In the data rows, the value 128 means zero.
Each row below has a hidden score, from 0 to 20, with 10 about the middle. What is it? The score is a weighted sum of the row's numbers plus the product of two more (or one squared), each taken from its middle value.
[118 154 182 152 186 119  94  56 106  66 124 126 118 131  85 110] -> 8
[154 203 117 147 163 131 125  84 180 111 124 116 182 176  98 142] -> 15
[ 66 114 185 137 174 130 141  87 121 110 164 157  87 108 101 121] -> 10
[177 161  98 139 100  73  82 147 107 125 144 143 123  82 108 205] -> 7
[180 158 137  88 163 103 110 151 153 110  61 115 135 117 118 133] -> 10
[126 143 156 175 114 163 124  99  89 113 107 105 168 161 137  71] -> 7
[165 147 112  96 105  63  88 120  93 158 148 125 171  39 110 166] -> 15
[162 108 163 150 108 169  67 138  93 110 141 130 167 122 169  97] -> 19
[ 80 141 165 139 166 163 127  56 111 116 164 139 112  99  96  88] -> 6
[167 139 131  92 151 109 119 159 175 104  83 149 114 106 120 144] -> 13
[115 131 135  85 167 146 143 162 151 140  94 116  98 129 131  91] -> 11
[130 118 135  79 150 149 153 175 142 154  79 125  90 139 122 134] -> 11
[123 150  97 188 130 159 167  99 160  98  99 140 130 184  65 119] -> 9
[180 221  95 121 118 101  91 159 112 123 111 128 180  62  92 142] -> 3
[189 160 112 137  90  64  78 121 100 126 150 144 127  76 133 188] -> 8
[112 140 108 145 147 128 157 120 194  98 144 135 165 191  75 139] -> 14
[157 101 108  84 135 110 157 167 150 125 102 131  97 102 159 150] -> 10
[ 98 157 108 126 119 130 148 135 140 112 204 133 134 185 179 147] -> 15
[142  85 124 140  75 109  90 121  86 120 155 151 131 126 187 142] -> 8
[121 169 132  94 142 163 111 119 156 129  68 107  98 162 126 126] -> 15
[176 134  82 154 111  89  74 139 120 161 143 121 143  33 103 173] -> 14
[156 114 123 104  99  75 122 160 136 124 111 124  98  98 169 173] -> 10
[ 83 157 194 151 171 151 122  84 112 110 123 148  74 107  77 118] -> 16
[ 91 178 109 119 166 179 181 124 174 133 153 117 154 143  70 139] -> 11
[118 142  97 120  62  91 114 110 105 168 175 106 121 126 168 172] -> 10
[132 130 135  83 121 133 152 147 168 154  83 123 120 132 149 115] -> 12
[108 152 128  91 151 137 144 151 147 160  69  88 129 142 131 103] -> 8
[119 181 135 143 133 176 165 111 192 121 154 117 166 142  84 139] -> 16
[208 189 107 132 121  84  57 126 118 111 117 143 162  66 102 163] -> 7
[166 182  96 159 102 138  89 155 128 157 123  79 144  42 123 150] -> 9
[119 161  81 137 164 134 159 102 175  77 181 156 132 173  69 139] -> 8
[137 113 122 136  72 105 131 117  87 144 168 138 139 168 200 133] -> 8
[121 133 145  70 131 119 140 139 152 156  70 111  95 137 126 125] -> 10
[ 72 136 177 155 168 154 163  82 105 121 139  82  87 146 111 105] -> 8
[105 144 154 105 139 135 146 142 163 145 101  85  77 154 141 107] -> 16
[148  74 138 149  79 129 103 104  75 134 145 116 158 136 177 120] -> 14
[ 93 131  89  98 106 117 180 128 154 137 176 140 134 162 166 153] -> 9
[ 94  99 185 159 162 130 127  67  84  85 155 150  91 118  98 127] -> 7
[114  85 140 150  83 111 132 130  75 125 167 137 138 154 181 115] -> 7
[110 109  87  97 129 125 124 165 158 128 104 158  97  67 108 134] -> 5
[ 87 128 165 160 187 127  88  67 124  82 143 142  96 144  85 109] -> 10
[ 69 133 181 149 173 154 131  81 113 111 148  98 103 150  90  89] -> 9
[117  85  84  71 130 117 160 175 129 163 126 124 100 128 141 150] -> 11
[149 188  86 147 123 175 150 117 176 106 159 141 175 155  67 161] -> 14
[ 91 105 177 127 191 135  76  84 103  96 167 128  97 132  68 124] -> 10
[108 110 166 128 140  89 118  89  95  89 173 154  77 127 152 174] -> 10
[124 185  82 171 117 149  83 122 118 138 108  70 159  58 135 124] -> 4
[112 101 122 102 150 116 165 167 144 167  81 113  95 140 127 109] -> 9
[212 170  77 146 101  83 101 139 146 129 141 120 173  53 103 149] -> 15
[116 136 140 169 144 144  97 156  90 193 137  35 119  80 107 151] -> 13
[108 100  99  79 128 120 147 162 152 116  89 130 101  93 118 132] -> 5
[105 135  75 161 131 115 187 124 160 114 174 171 130 152 135 170] -> 7
[124 117  86  80 138 113 125 151 170 142  89 124  86 106 119 134] -> 8
[113 152  96 127 150 139 213 106 176 113 160 158 147 163  97 149] -> 14
[ 95 141 185 148 189 142 114  62 123 115 115  93 106 157  92 105] -> 11
[125  97  97  94 119 103 131 170 143 134 119 155  69 112 154 153] -> 8
[138 185  88 135 168 166 137 117 179 104 139 154 194 135  75 133] -> 9
[192 167 114 161 107 102  82 154 105 123 123 142 138  67 110 196] -> 9
[117 133 169 133 137 104 122  80  89 102 165 149  67 101 167 165] -> 11
[133 130 119 124 161 177 180 128 181 138 164 156 169 171  86 123] -> 19
[120  86 134 104 128 138 107 159 171 138  90 127 125 106 130 140] -> 14
[140  93 120 156  88 162 131 129  90 114 125 150 157  95 163  88] -> 5
[119 122 168 164 113 161 135 134 102 141 129  82 115 155 141  65] -> 12
[124  78 130 158  94 137  89 125  89 117 162 161 174 105 155 100] -> 7
[181 122 105  90 137  74  92 159 142 121  82 155  91 134 138 146] -> 8
[105 138 127 106 145 135 136 166 145 157  91 103  95 134 127  76] -> 9
[165 131 110  71 138 125 106 160 177 152 103 114 118 123 132 156] -> 15
[118 144 112 127 154 170 169 136 185 107 159 133 158 192  99 127] -> 14
[115  73 142 162  88 168 132 139 116 159 125 141 148 132 140  91] -> 11
[ 53 105 168 134 174 117 125  80 111  99 156 130  96 106 120 147] -> 7
[123 114 151 155  96 188 120 116 102 142 136 123 131 143 142  65] -> 11
[142  93 158 171 101 168 106 138  93 128 118 151 170 106 138  86] -> 10
[106 100  96  77 111  95 135 159 132 144 147 132  81 118 162 161] -> 7
[148 149 161 147 114 163 102  92 100 123 100 118 204 167 140  85] -> 10
[133  96 121  80 136 129 145 191 150 116  98 116 117  90 114 132] -> 9
[131  61 146 165  97 149 114 118 107 108 149 146 139 119 169 109] -> 11
[114 130 141  76 155 143 151 142 163 137  93  93 102 120 117 102] -> 10
[103 154 202 154 176 124 121  53  97 117 120 107 122 150 112 101] -> 9
[131 123 112 119  92  97 143 112 130 131 205 151 108 150 164 179] -> 12
[ 59 124 151 136 179 125 136  76 116 124 135 134  77  96 140 126] -> 5
[162 190 123 153 140 129 118  93 174  90 154 164 159 173  76 175] -> 14
[131  61 134 165  99 141  99 133  75 137 133 130 142 117 103  78] -> 8
[ 99  92  69  83 116 111 112 163 136 143 105 140  91  95 115 122] -> 2
[136 164 122 157 178 121 155 105 172  81 143 130 179 199  91 146] -> 13
[128 149 104 121  96  88 104 170 100 167 149 121 109  72 168 175] -> 8
[150 156  70 124  81  60  85 126  98 149 161 122 135  63 139 163] -> 4
[140 149 154  82 154 159 125 124 123 147  77  72  86 151 117 100] -> 11
[ 72 140 176 162 196 119 112  68 112 121 128 142 121 122  81 104] -> 5
[155 126 104  96 129  89 111 171 149 101  96 144  83  93 121 170] -> 9
[143  95 117 186  91 162 138 120  89 162 127 125 164 143 135  77] -> 13
[150 113 105  89  93  73 116 139 122 115 148 146  93 118 179 171] -> 8
[126  67 119 152  90 148 116 134  89 110 136 156 161 121 164 103] -> 6
[127 111 101  69 129 111 144 162 159 119  96 116  96 110 137 145] -> 8
[113 106  89  95 102 114 144 148 133 168 131 135  98 145 186 157] -> 9
[162 184  68 151  98 140  71 130 129 161 120  77 164  60  91 145] -> 11
[124 110 149 178 113 182 106 112  82 110 131 135 169 138 146  82] -> 9
[105 175 135 148 157 137 188 117 180 103 146 121 154 182 104 112] -> 11
[ 69 133 174 141 196 142 120  76 125 136 134 126  94 139  67 109] -> 8
[164 112 119  84  92  74 127 138 106 128 136 144  95 135 181 170] -> 9
[121 137 121  90 173 139 161 143 145 122  78 100 106 145 117  89] -> 6
[119  67 125 161  84 143 120 134 106 149 159 128 158 135 169 103] -> 11
[ 90 176 123 166 158 133 146 104 168  91 103 120 164 179  67 140] -> 8
[109 105 125 175  96 176 121 117  92 121 134 123 160 137 150  76] -> 6
[ 91  98 131 154 121 177 121 131 106 144 145 113 162 157 121  63] -> 7
[199 131 135  76 148  97 111 136 134 125  79 144 124  87 131 164] -> 12
[131  89 145 153  93 102 142 149  92 143 148 161 131 108 185 102] -> 7
[111  94 142 161 102 153 139 130 101 142 114  89 156 163 117  66] -> 10
[142 141 126  83 144 145 125 174 149 130  96  74  88 165 141 118] -> 15
[143 124  96  81 148 114 116 163 151 100 115 168  71 115 149 144] -> 13
[117  78 127 140  75 113 140 130 103 140 173 123 115 157 182 120] -> 10
[121 135  93 144 159 152 132  81 188  79 154 130 150 173  98 129] -> 14
[178 189 148 105 158 115 108 140 138 110  60  89 154 140 122 122] -> 11
[133  84 136 185  92 141 123 150  85 118 155 137 159 137 172 109] -> 9
[119 111 110  82 103 106 145 142 127 154 144 136  65 159 179 143] -> 9
[ 93 155 108 153 144 159 175 132 185 114 159 144 159 149  88 160] -> 12
[128  85 129 170  79 131 124 144  98 136 163 147 139 140 177 102] -> 9
[137  92  97  80 110  94 163 165 134 132 114 129  91 138 165 146] -> 8
[135 151  99 107 153 130 137 123 166 109 191 184 139 146 131 181] -> 12
[116 133  81 126 121 111 166 136 158  85 163 187 150 123 111 184] -> 6
[131 139 176 157 190 128  94  47  96  83 120 161 127 124  85 139] -> 7
